One turn moves each row of this set onto another row. After a few examples, where does it send each row asked below?
Tuve: [-16  39  22  17 -21  -7  40  -5  10  34  -5  10]
migob: [ -7  24  10   0  10  36  32  -1 -28  26   6  20]
Lapeb: [-24  15  35  -3 -34 -22  33  -4 -14  22   1  -8]
leru: [ 10   7  11  -4  18  -4  33   3 -27  11 -36 -16]
maka: [-25  30  33  -5 -34 -12  30  10 -18  -9   2   3]
Luzev: [-23  25  45 -10  21 -19  24  29  -7  15   6   2]
Vus: [-19  22   3  -6 -30 -28  27   4 -22  -7  -4 -11]
foras: [ 22  11  -2  23  14   5  40  -5  -2  -1 -14   6]
gura: [ -8   3  32  15  20   8  38   1  -7 -22  21   7]
vizup: [-20 -15  30  14  -2 -19  20  13  -7  36  -4   9]
zez: [-41  15  28 -24   5  12   9  15 -10  -6   8 -13]
Zuv: [ 12  11  26  31 -21  -7 -12  -1   9  12  10  -2]
fibiv: [ 12  18  28  12 -27 -17  -1  26  -1  15  13 -15]
gesi: [  1  -4   1  24  -4 -21  -2  15  -3  24 -21  -7]
zotu: [-31  21  38  27  -8 -21  13  18  -8  22   8  16]
fosip: [-26  17  39   1 -32 -24  11  -7  -1   8  -4  -5]
dovif: [ 31  11   2   6   2   6  18   1 -11  38   4 -12]
Nuros: [ -5 -11   2  42  -8   5  17  -1   5  14 -12   7]
vid: [-11  23  23 -11  27  40  27 -10 -12   3   7 -12]
depon: [  0  34  24  -4  22  33  35 -13 -10  -9   3   5]
Mosed: [-45  17   4   4   1  16   1   9 -28  -8   6   0]
dopu: [ -1  24 -14  22   7  16  28   7  14 -12 -21 -14]
Poded: [ 24  23  16  10 -18 -21  11  11   6  -5  20   7]
Mida: [-10  50  18  -4  24   4  42  20   4 -10  -6 -11]
ket: [-39  20   4 -27   3  18  17   2 -14 -12  -9   3]
vakab: [-10  22   4  -4  31  22  30  22  11 -17   9  -3]
zudap: [ 26  12  -5  -4   5  19  12  -7   1  17 -22 -18]
Robez: [-40  28  19 -17   3  -2  50  25  -6  19  -3  -4]
Nezun: [ 24  12   0 -17   7  13  12  25   2  31   4  -1]
der: [ 24  10  28  14 -25 -10  -2   1  13  11  -9 -11]
Tebaf: [ 34  14  14   3  10  29  18  -2   2  16 -10 -15]
Timu: [-36  -3   5 -16  -4   2  23  23  21  11   8 -22]
sevar: [-50  20  32 -19   1   7  19  -8 -11   2   7 -12]
fezer: [ -2  31  24  27  13   1 -21  21   4  12 -16  -1]
taduk: [  0  18   0   4  29  32  15 -16 -13   5  12  13]

foras turns into zotu
gura turns into fezer
vid turns into der
Now these:
vizup turns into Mida
zez turns into zudap
maka turns into taduk
Mosed turns into Nezun

